In the rows, 128 means zero.
Y: rows in several groups, each row roughly a mix of its group's directions
Y (111 x 10)
[[126 135  93 131  86 172 119 166 126  83]
 [110 194 173 124 118 111 122 117  98 110]
 [132 121 164 144 100  88  75 102 101 146]
 [144 115 119  72  86 144 143 144  81 115]
 [193 101 162 144 116 129 129 146  89 119]
 [153 151 111 180 162 145 128 162 111 166]
 [149 168 122 111 133 132 136  74  86 165]
 [156 127  79 162  99  91 153 138 164 123]
 [110 146 172  84 147 146 153 147 110  83]
 [152 150 151 166 165 135 147 152  86 164]
 [150 129  87 113  90 163 136 153 143  77]
 [185 172 103 107 106 121 131 137 132 168]
 [132 171  99 163 171 109 161 129 143  95]
 [ 63 125 165 101 132 118 136 106  89 125]
 [110 124  94 153 107 171  98 167 115  89]
 [132 131 150 138 118 171 136 186 127  78]
 [119  73 146 148 181  93 126 117 150 124]
 [146 128 113  90 153 144 144  76  96 169]
 [125 114 170 103 102 129 133 188  91 143]
 [100  94 159 116 137 174  86  98 138 152]
 [132 116 136 132 189  82 115  87 132 151]
 [111 109 150 129 177 163 119  71 144 138]
 [130 181 101 148 141 123 114 139 117 190]
 [132 100 128  69 163 153 173 131 124 110]
 [131  97  97 166 150 154 127 145 176  92]
 [149 131  90 111  89 142 135 138 162  71]
 [153 157 143 105 133 183 160 140  90 104]
 [129  93 155  74  98 130 151 166 107 147]
 [ 88 176 138 110 127 101 117 104 108 177]
 [154 196  89 115 127 146 119 101 118 145]
 [161  81  87 110 142 161 167 143 142 126]
 [125 137 138 171 191 112 161 111 136  99]
 [150  99  79 149 112 176 126 148 140  93]
 [115 105 182 159 122 110 119 180 101 120]
 [119  90  97 125 129 133 115  68 176 124]
 [156  97 117 130 183  94 130  85 150 139]
 [117 102 137  63 172 142 153 105 116 133]
 [ 89 143 140 123 135 148 104 181  77 113]
 [190 146 111 133  94 104  95 123 153 151]
 [134  70 128 134 156 101 138 125 172  89]
 [156 144 129  84  90 116 154 166  90 146]
 [110 110  97 172 127 114  88 112 166  89]
 [122 159 133 113 136 101 115  67 100 170]
 [117 116 126 112 149 161 123 188  81 103]
 [167 150 175  97 106  98 138 110  97 153]
 [122 106 162  94 176 158 158  92 125 145]
 [103 120 171 165 169 135 140 138  77 136]
 [116 103 149  69 165 158 157 137 120 104]
 [158 152 151 181 152  90 139 109  95 116]
 [109 126 136  76 100 164 122 180 120 150]
 [ 73  97 177 123 134 117 125 103 102 102]
 [121 120 159 126 130 176 130 182 125  82]
 [124 150 168 163 117 125  96 178  89 130]
 [116 157 161  98 170  89 121 115  95 159]
 [142 112 121 123 124 147 168 181 150  76]
 [159 133 124 118 138 193 128 111  83 156]
 [172 111 196 129 137 114 157 117 117 110]
 [154 178 122 176 156 114 119  88 111 122]
 [152 127  69 166 105 169 108 110 139 126]
 [200 132 111 165 123 135 113 158 121 148]
 [ 77 152 131 136 158 140 139 141  75 161]
 [172 159 133 107 136 143 173 155  90 155]
 [112 100 139  79 101 136 150 189 125 135]
 [139 128  72  74  98 137 140 107 154 139]
 [123 108 107 147  82 141 128 141 174  76]
 [118 118 165 131 178  84 127  99 122 168]
 [162 121 134 117 151  91 150  74 157 160]
 [164 127  82 129  86 180 142 138 138 111]
 [169 147  71 136 104 175 125 112 122 140]
 [128  76  96 167 118 121  97 141 165 152]
 [138 173  59 129 102 126 113 125 152 121]
 [118 129 163 133 173  89 124  96 115 177]
 [142 120 115 158 139  97 119  66 167 153]
 [141 146 115  86  94 160 147 172 115  90]
 [125 106 100 118  91 144  79  83 155 144]
 [124 124 171 112 174  82 139 104 120 165]
 [182 161 121 117 114 131 139 153  86 169]
 [189 170 110 123 115 112 126 127 159 164]
 [177 112  74 122 130 148 163 107 124 157]
 [178 104 117  97 112 152 164 146 145  88]
 [ 90  79 117 110 103 131 125 173 166 113]
 [100  89 126 179 163 106  93 113 146 121]
 [ 53 149 135 111 151 132 144 120  98 145]
 [132 123 127 125  61 128  73 147 113 148]
 [143 185 147 169 148 115 131 156  89 121]
 [ 95  88 148 148 174  87 107 129 144 105]
 [100 128 172  84 110 112 139 109  75 131]
 [113 132  55 146 134 161 115 158 150 130]
 [103  65 121 139 135 117 107 159 174 121]
 [115 130 121 130 150 169 109 173  67 132]
 [162 186 116 124 117 129 153  90  90 145]
 [103  81 149  96 136 127 171 174 140 117]
 [107 134 110 102 160 181 116  86 161 142]
 [130 102 123  89  64 119 123 171 120 141]
 [114 141 117 148  56 159 127 148 149 103]
 [160 174  74 102 112 112 163 131 125 126]
 [146  88 118 104 130 149 155 171 138  76]
 [136 138 175 184 129 105 102 144  88 124]
 [ 95  79 142  78 166 122 140 135 149 112]
 [101 164 166 165 101 110  93 154 130 102]
 [178 121 104 133 146 126 143  74 144 168]
 [160 121 181 114  97  85 110  93 125 127]
 [131 167 165 144 111 169 123 165 102  91]
 [123  65 172 131  98 101 128 155 113 127]
 [152 191 110 144 172 126 156 105 116 121]
 [168 106  86 145 114 150 165 165 151 107]
 [176 134 159 134 104 107 109 132  75 157]
 [136 100 167 106 116 107 138  93 170  84]
 [174 147 141  87  81 105 120 120  99 151]
 [ 93 131 153 100 152 103  99  79 112 162]
 [ 87 123 170  85 122 105 144  86 139 107]]
the four rows of each list that fit no group, in list order (the others fit one group, some only roughly)
  * j933: [136  75  92 111 133 110 164 141 174 117]
  * j312: [184 161 105 123  96 166 118 153 145 142]
  * j919: [118 148 165 118 135 133 154 165  80  82]
  * j276: [119 142 190 127 172 118 174 116 117 129]
  * j710: [141 106 135  94 152 187 158 157 116 101]
  * j32: [148 170 123  97 127 108 191 120 118  99]
  * j468: [135  58 118 163 144 134 136 132 165 104]
  * j341: [132 164 157 191 150 121 100 112 100 119]
  * j160: [ 86 101 175  85 135 119 147 120 143  93]
  * j686: [169 117  84 143  89 111 104 148 131 170]
  * j139: [128 124 151 128 120 122 112 133  44 153]
  j312; j919; j160; j686
  * j671: [ 97 179 163 138 110  79 121 131 131  99]
  * j923: [107  90 170 175 175 136 124 118 117 139]
  * j601: [168 168  87  82 120 153 130 140 105 117]
  * j266: [177 120 104  97 104 176 166 141 128 121]
  * j847: [152 128 104 184  90 147 121 139 148  85]
  * j165: [ 97  66 132 166 144 135 115 154 144  99]
  * j482: [140 158  84  88 100 136 169 152 104 143]
  * j155: [167 131  69 135  87 142 158 150 126 144]
  * j781: [166 129  68 118 101 161 126 167 126 123]
  * j762: [118  55 121 110 157 162 115 141 144 141]
  * j470: [126 120 141 197 145 113  76 119 141 135]
  * j73: [101 150 107 184 102 138  81 104 138 137]
  * j220: [162 172 128  95 112 119 152  87 128 170]
  * j717: [152 150  91 125  66 120  87 123 116 147]
  j923; j847; j482; j155
  * j215: [168 153  99 155 111 101 105  72 127 133]
  * j40: [119 162 158  87 150 137 129  85  83 145]
  * j242: [129 161  74  91  90 152 106 130 150 142]
  * j996: [126  96 127  84 113 185 148 168 127 119]
  * j94: [145 114 143 104 167  72 141  94 162 126]
  * j660: [159 148 119 122 129 135 135 191  92 170]
  * j699: [109 168 173 153 127 128 141 147  71 138]
  * j766: [124  89  97 151 131 107  92  99 143 180]
  * j701: [ 99 170 171  93 144 106 122  92 100 129]
  * j255: [125  96 170  93 134 122 175 169 105 132]
  * j368: [167 118  90 129 114 128 102  83 179 125]
  j996; j660; j699; j368
  * j374: [158 118 171 122 119  81 138 152  83 154]
  * j477: [116 122 190  98 133 119 162 115  81 121]
  * j715: [159 163 149 118 115 108 155 168  74 137]
  * j48: [126  89 111 129 146 136  96  85 119 186]
  * j200: [158  90  97 169 113 172 107 147 135 151]
  * j418: [155 108  86  92 148 116 186 113 141 131]
  * j361: [119 124 128 153 154 135 107  65 155  83]
  * j802: [ 79 112 176  91 151 121 121 145 136  94]
  * j437: [188  98 104 117 129 145 169 110 160 129]
  * j643: [141 185 159 128 112  91 119 137  95 164]
  * j604: [144 140 100 157 107 164 133 101 167  78]
  * j434: [195 165 122 115 128 128 161 141 149 156]
  * j490: [ 88 126  92  76 125 158 162 139 140 104]
  * j540: [172 151  62 127 119 154 109 111 136 111]
  j374; j361; j643; j604
  * j940: [ 66 123 166 151 148 114 107 109  93 140]
  * j760: [ 84 111 150 188 145 128  97 126 110 154]
  * j144: [108 147  62 159 142 132 108 108 166 127]
  * j167: [138 156  92  81  94 156 141 142 144 169]
  * j661: [140 160 146 118 120 150 168 168 119  73]
  * j970: [133  72 153 147 139 103 156 134 129  75]
  * j752: [ 95 142  94 153 153 152  91 114 177 114]
  * j920: [148 157  74 130 146 163 155 168 131 149]
  * j832: [116 187 144 142 110  83 111  93 111 142]
  * j729: [175 155  77  94 123 165 131 122 108 129]
  * j268: [138 101 139  93  72 104 103 105 136  90]
  * j618: [ 47 123 113 143 162 132 125 121 140 117]
  * j57: [126 142 131 199 121 122  74 121 133 113]
  * j769: [ 88  96 133 106  75 143 138 143 125  83]
  j144; j167; j970; j769
  * j216: [122  87 111  71 133 174 147 150 136 145]
  * j673: [133  83 131 117 149 186 139 171 128 104]
  * j439: [149 168 123 157 124  97  96 117 132 187]
  * j315: [138 171 117 123 125 135 125 149  72 181]
  * j934: [ 49  99 140 115 150 141 145 138 135 136]
  * j453: [137  88 185 148 105 108 103 124  91 142]
  * j366: [166 126 104  94 106 175 160 162 115 109]
  * j631: [101  60 153 116 143 162 138 139 125 100]
  * j949: [148 115 103 135 128 150 174 140 167  74]
  * j818: [ 94  76 131 105 158 142 158 123 172 113]
  * j875: [121  88 113 137 137 166 126 182 112  84]
  * j657: [154 198  99 157 120 113 112 118 104 130]
  * j573: [101  88 109  88 144 158 141 102 175 128]
  * j131: [143  79  99 104 142 141 172 156 158 104]
  j216; j934; j631; j949
  * j969: [ 91  74 136  97 126 143 149 169 156 122]
  * j758: [163 141 103  69 103 111 152 144 134 164]
  * j581: [105 172 175 108 136 132 109  93  87 137]
  * j774: [ 90 126 172 147 137 144  63 126 117 134]
  * j245: [139 168  60 102  97 130 129 136 107 137]
  * j52: [121 148  92 127 141 162  95  71 158 139]
  * j269: [138 163 131 113 115 114 158 196  96 126]
  * j727: [150 150 166 123 157  89 133 147  86 167]
  * j816: [121 193 145 101 117  94 121  98 119 158]
  * j941: [143 178 109  94 158 122 112 106  87 158]
  * j34: [128 172  87 120 146 132 116 120  97 186]
  * j797: [147 147  97  74  76 142 122 141 118 155]
  * j684: [129 174 140 192 164 117 117 132 114 109]
  j758; j245; j727; j34
  * j146: [183 144  80 100  89 136 124 142 142 137]
  * j792: [142 173  96 133  77 129 120  90 160 119]
  * j357: [147 157 122 143 123 177 146 175  83 126]
  * j180: [141 125 106 108 132 149 113  50 143 149]
  * j392: [131 124 146  84 148 168 171 155 113  91]
  * j520: [159 157 154 133 120 116 108 173  70 137]
  * j232: [160 171 132 171 110  98 115 151  87 115]
  * j655: [101 144  69 137 134 142 117 130 184 105]
  * j737: [122 114 177 118 121  91 144 177  90 116]
  * j652: [146 120  82 151 157 174 159 164 138 116]
  * j186: [ 89  83 133  84 148 156 148 144 163 123]
  * j387: [ 89 151 186  96 149 134 108 114  97 122]
  * j883: [ 95 172 167 114 103 126 105 139  84 106]
  * j23: [150 173 113 189 126  89 116 128 117 113]
  j357; j520; j737; j883
  * j512: [119 176 135 182 146 115  90 120  95 137]
  * j191: [ 89 124 124 174  89 122  96 142 158  93]
  * j527: [147 125 127  87  88 129 159 153 154  77]
  * j545: [149 146 160 109  96 123 130 171  73 150]
  * j336: [104 107 120 191 175 153 118 151 126 124]
  * j662: [ 96  96 105 109 162 168 129  79 149 127]
  * j111: [121  60 138  94  79 119 122 129 133 132]
  * j19: [118 153 166 109 170 164 147 162  95 144]
  * j503: [143 190  69 111 122 133 142 148 131 123]
  * j922: [143 132 153 135 137 160 177 168 103  84]
  * j679: [141  68 153 127 130 152 145 166 149  91]
  * j756: [105 117 147 174 183 138 124  89 147 109]
  j512; j662; j922; j679
  * j635: [190 119 124 121 123  87 113  89 161 136]
  * j50: [170  93 153 147 131 119 139 111 179  89]
  * j702: [125 165 123  84  85 102 110 113  99 163]
  * j420: [145 186 138 110 141 137 155 169  89 143]
  * j785: [135 178  80 134 121 126 101 141 131 180]
  * j924: [ 97  96 144 178 170 118 126 109 157 102]
  * j537: [187 138  91  87 139 153 157 127 113 122]
  * j164: [136 164 148 163 140 103 149 177  93 102]
  * j908: [115 105  76 130 120 144 113 136 184  91]
  * j833: [111 155 116  77  99 130 133 134  74 158]
  * j55: [145 141 125 198 155  99 108 147 106 109]
  * j791: [146 143 133 160 125  91 124  72 122 177]
  * j285: [ 79 171 158 115 125  90 121 143  92 143]
  * j680: [134 181 156 157  98 143 125 157 119  84]
  j635; j55; j791; j285
  * j238: [114  86 139 148 121 109 142 198 143 146]
  * j586: [117 172  63 108 128 145 136 140 158 149]
  * j118: [167 137 100  96 102 153 160 107 145  83]
  * j47: [170 184 122 138 105 154 161 131  96 113]
  * j809: [143 129 160 168 137 105 125 148  84 180]
  * j926: [115  60 148  81 112 148 131 125 142 142]
  * j707: [106 175 171  98 131 105 150 121 113  87]
  * j206: [ 87 154 172  85 147  96 131 106 119 108]
  * j318: [181 130 178 154 139 120 140 141  85 143]
  * j190: [158 142 146  98 157 121 155 107 100 186]
  * j884: [143 122 143 175 153 172 145 167 136  90]
  j238; j118; j809; j884
  * j728: [132 152 104 133 145 159 100  59 142 144]
  * j568: [156  78  88 115 155 169 146 122 132 155]
  * j666: [135  63  91 106 161 136 152 129 152 140]
  * j347: [120  93 178 161 155 106 156 157 122 100]
  * j284: [148 125 105  91 126 145 126  56 138 154]
  * j951: [118  82 139  71 127 162 133  97 142 153]
  * j123: [160 172  91 102  87 134 108 109 111 154]
  * j183: [ 93 115 171 113 133 135 124 179 144  82]
  * j505: [167 118 145  81 169 105 165 111 125 152]
  * j283: [106 131 151 140 151 111  73  73 121 150]
  * j390: [191 145  98 134  93 120  99 145 122 158]
  * j340: [156  88  82 149 140 140 164 112 168 133]
  * j58: [ 97 140 134 115 150 106  82  71 152 148]
  * j676: [102  75 109 101 150 144 104 134 178 114]
  j283; j340; j58; j676
  * j272: [ 89 127 141 125 125 145 125 207 135 116]
  * j963: [171 156 125 101 146 118 152  88 119 177]
  * j442: [ 82  92 165 134 138 140  75 150 139 129]
  * j499: [120 119 113 108 135 111 185 188 140 105]
  * j964: [126 131  94 131 141 174 156 160 146  74]
  * j879: [ 95 106 156 158 190 145 134 111 151 112]
  * j9: [167 152  81 166 116 153 109 147 162 136]
  * j279: [118 107 117 166 172 172 154 161 129 100]
  * j411: [152 148 150 115 111 154 153 189  89 138]
  * j994: [135 125 105 146 126 107  95  78 124 188]
  * j228: [150 181 115 101  94 135 129 167  94 147]
  * j927: [158 127  93 126 109 107 131  84 185 106]
  * j867: [140 149 106  73  94 133 139  83 131  95]
  * j97: [179 106 124  87 123 146 185 138 136 128]
  j964; j9; j411; j867
  * j282: [156 200 113 113  99 114 115 123 125 157]
  * j744: [157 145 126 111 165  85 132  77 127 165]
  * j498: [143 143  89 157 124 183 106 122  98 163]
  * j178: [139 142 109 111 171 147 151  61 144 135]
  * j465: [ 95  57 143 118 138 140 122 106 165 129]
  * j682: [189 140  99  85 110 144 157 147 141 128]
  * j628: [111  98 165 171 181 121 141 102 137 108]
  * j836: [122 152 110 147 151 157  93  64 147 139]
  * j753: [156 109  97 149 109 120 130  95 187  95]
  * j843: [138 127 146 122 159  95 104 108  85 184]
  * j761: [ 64 134 112 153 127 153 103 164 120  99]
  * j976: [140 121 143 138 120  79 115  66 152 159]
  j282; j843; j761; j976
  * j108: [179 117 111 128 145 142 160 177  90 116]
  * j605: [121 135 177 161 129  85 121 148  92 165]
  * j182: [ 85  78 154 174 154 116 115 133 144 122]
  * j474: [166 122 111  99 142 178 179 139 111 112]
  * j838: [131 169 160 150 114 167  90 124  83 139]
  * j80: [151 156 162 109 116 132 141 164  68 149]
  * j425: [ 71 101  85 123 130 151 117 129 157  93]
  * j274: [136 109 111 156 153 120 116  82 192 125]
  * j365: [ 93 165 140  91 148 172 142 130 100  95]
  * j30: [ 82 119 182 151 153 108 111 132 103 159]
  * j548: [115 129 134  58 159 121 171 111 119 115]
  j108; j605; j274; j365
  * j937: [137 163  66  90 115 146 142 139 159 141]
  * j860: [140 128 174 165 163  95 160 141  94 115]
  * j441: [104 107 174 122 153 130 164 105 151  79]
  * j959: [150 134  77  95 111 141 143 131 186 111]
  * j20: [153 142 128 180 191 132 145 126 128 101]
  * j798: [149 124 134 148 172 128 116  68 136 172]
  * j649: [104 156 149  75 106 146 171 157 106 132]
  * j148: [103 119 138 102 149 173 139 157 145  70]
  * j351: [159 151  82  94 112 171 142 149 111 103]
  * j467: [125  92 176 161 173 104 151 104 121 115]
  * j273: [111 152 127 168  98  65 110 132 156 121]
  * j703: [ 96 151 104 149  74 161  96 149 123 106]
  j20; j798; j649; j148
  * j338: [ 60 103 138 123 123 111 101  94 144 101]
  * j235: [149 162 127 125  82 109 113 179  90 142]
  * j112: [109  93 145  69 149 170 145 122 138 152]
  * j559: [121 111  92  81  70 138 113 150 148 140]
  * j211: [132 103 135 161 112 178 101 181 131 110]
  * j726: [103  89 184 171 160 119 119 123 123 117]
  * j113: [ 92  92 102 159 170 127  92 128 162 130]
  * j292: [148  92  79 165 109 109 127 140 172 142]
  * j668: [ 87 100 161 148 134 141  85 114 150  85]
  * j606: [100 132 180 107 109 130 149 181  98 122]
  * j452: [116  76 158 152 155 148 148 136 125  77]
  * j344: [125 126  70 100 115 163 111 154 173 130]
  * j899: [155 112  63 162 151 121 116 140 146 159]
  j113; j668; j344; j899
